In the data rows, 128 means zero.
Here is a table of points, one per row:
(171 132 83 105 88 124 101 133 69 171 101 100 155 160 96 149 132 135 148
 91 114 130 96 48 115 108 104 100 160 156 58 126 160 179 99 98 102 73
 155 150 149 127 85 146 176 102 102 90 81 204 136 175)
(124 129 183 144 135 161 114 165 98 204 144 89 116 164 145 149 120 164 85
 188 109 91 84 94 155 187 149 124 136 121 130 199 160 92 150 156 96 136
 140 100 172 143 136 197 201 140 82 84 153 111 124 67)
(128 111 119 214 166 141 147 86 137 163 194 116 182 134 141 129 127 144 169
 117 95 153 91 160 77 214 131 103 145 149 184 174 93 111 138 116 169 134
 104 165 126 171 114 132 143 72 140 201 96 70 122 181)
(192 99 151 129 88 183 134 134 126 103 139 79 162 128 199 180 70 136 142
 86 112 136 122 159 82 179 163 198 133 135 109 97 65 138 149 130 120 111
 108 101 98 131 152 62 159 167 134 65 116 113 103 153)
(126 148 128 162 83 83 102 168 114 108 107 66 122 85 125 83 129 150 127
 130 192 146 102 197 83 133 94 114 132 66 242 151 151 125 133 118 177 133
 145 142 157 66 98 122 142 152 165 117 114 191 164 95)
(138 139 154 172 120 118 156 125 157 97 73 136 100 66 116 155 186 157 171
 94 112 89 130 99 193 129 140 85 126 99 91 113 116 123 152 114 106 102
 116 150 87 162 158 135 135 179 129 118 142 152 168 112)
(106 160 174 193 158 138 115 171 110 145 109 201 120 113 180 115 139 142 175
 109 185 126 126 109 76 118 162 125 80 162 115 114 158 114 113 163 204 113
 180 78 152 114 143 156 121 114 183 122 138 135 109 148)
(110 190 81 76 112 139 92 124 113 158 119 112 148 98 142 110 145 133 138
 50 133 118 164 216 148 123 146 55 127 129 101 151 76 126 131 184 116 94
 147 134 112 105 71 154 73 141 102 114 147 166 63 132)
(146 104 171 79 96 139 140 133 187 102 173 102 161 149 166 106 165 132 139
 143 63 86 173 156 137 133 89 118 113 147 98 147 123 160 86 118 157 93
 166 122 174 84 143 112 147 107 114 106 149 85 138 114)
(109 145 135 90 120 88 128 136 148 124 146 128 134 114 133 176 71 92 147
 110 166 104 121 84 67 60 157 119 130 68 106 177 119 121 164 90 127 103
 145 95 98 119 122 124 118 105 133 191 112 85 122 62)
(146 44 74 113 93 185 137 131 113 148 159 128 100 126 155 170 137 63 173
 151 90 140 131 91 166 131 144 145 126 145 204 83 138 134 126 148 64 165
 166 145 129 146 178 157 110 105 133 156 142 155 112 121)
(136 151 65 167 119 93 178 138 136 95 108 185 136 74 83 193 148 107 88
 136 89 151 100 150 112 105 167 126 113 170 93 129 162 177 146 171 164 134
 142 125 129 77 93 187 101 153 139 102 119 65 131 147)
(73 148 211 106 128 127 111 115 134 107 110 93 153 140 57 149 188 53 119
 117 138 133 163 135 151 121 111 160 103 152 132 143 107 150 140 112 102 140
 108 168 66 143 163 147 126 153 113 75 85 148 123 161)
(84 117 25 148 52 145 145 153 129 151 97 108 113 109 121 114 159 102 121
 115 128 113 147 164 55 133 79 157 132 101 104 146 165 134 146 130 220 111
 141 85 94 202 114 88 135 129 43 137 164 161 145 109)
(165 85 172 115 129 164 80 82 81 85 192 169 197 138 84 174 109 143 140
 148 132 124 108 104 172 137 102 176 136 120 161 141 98 146 147 156 184 150
 166 118 147 187 63 109 115 157 144 187 124 142 142 174)
(122 141 119 79 163 142 118 68 156 137 104 198 138 155 90 156 61 130 166
 162 21 108 141 134 138 180 113 138 175 100 117 97 141 90 134 145 176 159
 88 135 144 120 177 142 101 138 164 96 131 191 157 129)
(167 123 145 91 68 152 122 111 132 139 152 185 111 95 147 119 188 120 98
 148 175 145 175 111 121 74 154 129 171 147 106 170 132 102 161 103 164 107
 85 123 130 154 112 165 102 114 141 91 90 115 144 178)
(125 111 141 117 175 74 97 153 171 104 140 173 84 161 159 124 140 133 154
 102 156 234 107 164 95 131 157 101 184 104 145 147 104 119 103 119 130 124
 161 133 147 123 156 141 130 205 106 163 175 94 128 95)
(121 62 143 132 126 150 140 99 165 112 93 139 85 113 128 97 98 168 88
 137 132 113 71 102 98 83 105 59 105 129 125 123 100 186 90 178 145 110
 122 128 129 123 196 130 80 193 152 127 95 145 116 120)
(170 160 143 108 68 130 153 106 156 105 109 191 126 103 149 101 102 99 96
 157 148 148 98 128 123 173 122 117 75 142 72 64 129 95 164 108 132 107
 151 173 130 124 171 155 112 102 123 172 89 141 89 105)
(113 119 129 166 167 101 200 100 167 114 117 79 104 156 178 145 159 105 130
 145 133 118 141 115 119 63 130 166 81 123 106 144 88 94 135 112 156 150
 150 114 177 122 85 147 109 146 167 140 93 137 102 130)
(175 84 134 139 138 82 116 124 123 150 146 136 154 140 118 128 147 91 151
 146 135 105 190 38 148 159 121 100 159 166 138 130 133 122 112 161 128 200
 94 89 80 90 117 87 163 145 131 127 119 161 49 132)
(159 155 119 189 159 128 122 122 125 152 156 114 139 143 148 154 146 114 128
 211 174 128 91 86 113 120 120 126 133 147 127 164 100 121 160 166 92 117
 145 178 134 81 177 63 63 90 157 114 203 115 197 38)
(137 191 146 83 142 135 85 104 146 130 125 106 53 102 135 137 135 170 120
 138 113 153 124 160 121 96 63 165 144 144 129 120 124 163 153 118 164 120
 135 175 108 108 125 109 188 67 141 177 151 135 83 162)
(156 138 89 148 110 112 133 146 100 109 101 75 134 134 123 121 108 132 90
 116 180 149 166 157 158 99 131 92 121 67 42 123 138 172 84 171 116 179
 109 103 158 154 174 177 116 67 127 160 162 107 139 137)
(89 89 66 161 114 122 37 130 117 137 141 124 171 173 137 116 102 121 141
 179 103 126 150 117 183 84 194 109 102 128 149 91 157 83 161 137 177 96
 153 161 147 106 139 96 168 113 78 107 98 80 96 170)
(113 123 100 162 137 177 157 146 125 179 143 129 103 118 68 117 122 147 97
 111 101 168 222 149 131 101 111 154 140 108 111 132 155 113 88 149 112 52
 130 120 84 119 125 130 142 166 169 163 108 136 169 100)
(145 166 112 104 155 189 159 202 168 143 117 170 186 163 110 119 148 111 127
 141 136 136 85 168 128 115 118 119 108 126 157 95 74 136 117 107 94 177
 88 116 177 135 126 95 117 176 109 143 106 112 126 142)
(99 165 141 122 178 78 100 79 180 91 149 113 120 98 197 139 115 143 116
 150 156 111 125 158 155 128 62 146 179 155 124 92 140 145 138 124 23 122
 88 73 88 146 104 146 92 184 107 134 77 138 158 132)
(107 125 94 136 170 155 173 143 78 156 160 114 111 114 128 107 109 84 121
 78 176 72 117 128 152 131 88 115 183 118 133 157 186 107 152 74 139 143
 208 141 148 96 178 91 144 134 136 116 157 100 144 164)
(116 123 127 119 135 52 189 198 164 129 163 152 148 107 85 98 90 195 78
 137 152 101 139 128 121 143 163 155 142 145 131 110 139 157 179 154 106 89
 158 156 162 140 131 110 94 100 125 133 147 188 110 141)
(80 103 172 87 154 143 124 112 150 120 119 61 166 132 137 109 145 140 85
 91 132 219 92 102 154 156 120 108 110 139 132 88 188 129 162 87 152 126
 81 65 117 145 102 109 108 119 182 124 158 83 99 101)
(134 132 138 83 154 128 101 129 53 134 80 69 118 122 111 102 146 161 122
 103 71 84 133 126 130 112 166 160 169 181 128 127 122 126 126 125 106 206
 141 140 130 187 157 141 125 126 151 102 67 134 114 48)
(143 195 157 148 159 111 112 112 156 149 91 129 67 151 121 66 92 88 118
 179 140 48 117 140 159 167 177 149 140 90 165 119 136 188 55 112 126 123
 115 159 101 143 92 103 105 182 140 144 138 104 127 100)
(138 45 179 106 186 165 130 131 123 104 53 94 139 140 146 95 99 118 170
 151 167 127 116 180 136 93 143 130 158 150 131 164 179 113 133 134 83 145
 75 135 100 161 86 104 151 103 94 142 136 172 93 125)
(57 154 118 127 81 117 176 47 132 118 171 154 111 134 119 100 135 192 191
 128 155 167 106 164 120 137 151 167 73 113 105 112 147 152 113 142 59 162
 64 155 118 68 141 133 144 179 139 156 131 110 124 127)
(126 160 99 195 122 103 110 111 187 130 122 159 180 91 160 119 49 173 114
 97 160 211 159 88 106 92 112 138 121 138 186 155 98 139 78 79 148 167
 152 147 138 135 93 170 138 108 91 99 183 102 153 133)
(155 96 99 163 142 135 134 130 127 132 179 143 64 142 56 141 173 164 129
 125 172 112 96 144 124 169 188 121 125 130 129 106 97 93 67 50 161 135
 118 83 138 105 124 112 107 53 95 110 131 137 151 97)
(140 136 133 109 157 117 111 134 182 103 120 168 61 100 112 142 112 78 167
 109 97 140 93 114 161 157 130 141 102 91 130 174 143 121 121 190 47 146
 122 116 166 146 110 83 133 85 142 90 71 106 160 144)
(107 162 156 85 124 85 162 123 53 153 183 111 116 161 152 156 98 102 116
 139 76 163 141 166 126 104 144 102 79 134 172 88 120 98 80 98 149 117
 109 125 116 197 121 102 149 90 140 111 144 116 151 172)
(101 99 102 15 154 126 122 124 61 114 67 134 142 130 119 149 162 174 98
 109 143 67 183 102 106 174 107 106 64 135 154 141 112 113 122 130 98 93
 117 163 108 116 118 85 163 152 112 143 158 113 174 137)
(158 89 131 169 117 84 121 170 28 146 111 157 142 169 118 78 155 104 126
 121 74 104 121 104 162 135 20 182 112 96 127 92 115 100 155 100 123 98
 106 116 118 82 135 180 116 84 113 130 148 104 105 121)
(99 153 147 149 64 183 122 154 128 49 123 113 131 158 110 117 145 94 85
 110 69 107 144 65 126 117 154 103 157 137 103 87 117 96 141 127 93 142
 110 103 119 101 98 171 144 109 113 123 158 142 143 173)
There is one direction along which these points spread out most. Take the direction at right angles to it along which they spread out most. Go by this last direction. How far along it is each point below, from 0 to 99? The average is 50, and the first point in the table lies past the average. One standard deviation of the points above along it is 16.
(145 166 112 104 155 189 159 202 168 143 117 170 186 163 110 119 148 111 127
 141 136 136 85 168 128 115 118 119 108 126 157 95 74 136 117 107 94 177
 88 116 177 135 126 95 117 176 109 143 106 112 126 142) 38
(122 141 119 79 163 142 118 68 156 137 104 198 138 155 90 156 61 130 166
 162 21 108 141 134 138 180 113 138 175 100 117 97 141 90 134 145 176 159
 88 135 144 120 177 142 101 138 164 96 131 191 157 129) 37
(128 111 119 214 166 141 147 86 137 163 194 116 182 134 141 129 127 144 169
 117 95 153 91 160 77 214 131 103 145 149 184 174 93 111 138 116 169 134
 104 165 126 171 114 132 143 72 140 201 96 70 122 181) 69
(109 145 135 90 120 88 128 136 148 124 146 128 134 114 133 176 71 92 147
 110 166 104 121 84 67 60 157 119 130 68 106 177 119 121 164 90 127 103
 145 95 98 119 122 124 118 105 133 191 112 85 122 62) 52
(110 190 81 76 112 139 92 124 113 158 119 112 148 98 142 110 145 133 138
 50 133 118 164 216 148 123 146 55 127 129 101 151 76 126 131 184 116 94
 147 134 112 105 71 154 73 141 102 114 147 166 63 132) 48
(113 123 100 162 137 177 157 146 125 179 143 129 103 118 68 117 122 147 97
 111 101 168 222 149 131 101 111 154 140 108 111 132 155 113 88 149 112 52
 130 120 84 119 125 130 142 166 169 163 108 136 169 100) 52
(158 89 131 169 117 84 121 170 28 146 111 157 142 169 118 78 155 104 126
 121 74 104 121 104 162 135 20 182 112 96 127 92 115 100 155 100 123 98
 106 116 118 82 135 180 116 84 113 130 148 104 105 121) 73
(175 84 134 139 138 82 116 124 123 150 146 136 154 140 118 128 147 91 151
 146 135 105 190 38 148 159 121 100 159 166 138 130 133 122 112 161 128 200
 94 89 80 90 117 87 163 145 131 127 119 161 49 132) 50
(125 111 141 117 175 74 97 153 171 104 140 173 84 161 159 124 140 133 154
 102 156 234 107 164 95 131 157 101 184 104 145 147 104 119 103 119 130 124
 161 133 147 123 156 141 130 205 106 163 175 94 128 95) 40
(170 160 143 108 68 130 153 106 156 105 109 191 126 103 149 101 102 99 96
 157 148 148 98 128 123 173 122 117 75 142 72 64 129 95 164 108 132 107
 151 173 130 124 171 155 112 102 123 172 89 141 89 105) 46
(99 165 141 122 178 78 100 79 180 91 149 113 120 98 197 139 115 143 116
 150 156 111 125 158 155 128 62 146 179 155 124 92 140 145 138 124 23 122
 88 73 88 146 104 146 92 184 107 134 77 138 158 132) 6
(156 138 89 148 110 112 133 146 100 109 101 75 134 134 123 121 108 132 90
 116 180 149 166 157 158 99 131 92 121 67 42 123 138 172 84 171 116 179
 109 103 158 154 174 177 116 67 127 160 162 107 139 137) 56
(116 123 127 119 135 52 189 198 164 129 163 152 148 107 85 98 90 195 78
 137 152 101 139 128 121 143 163 155 142 145 131 110 139 157 179 154 106 89
 158 156 162 140 131 110 94 100 125 133 147 188 110 141) 52
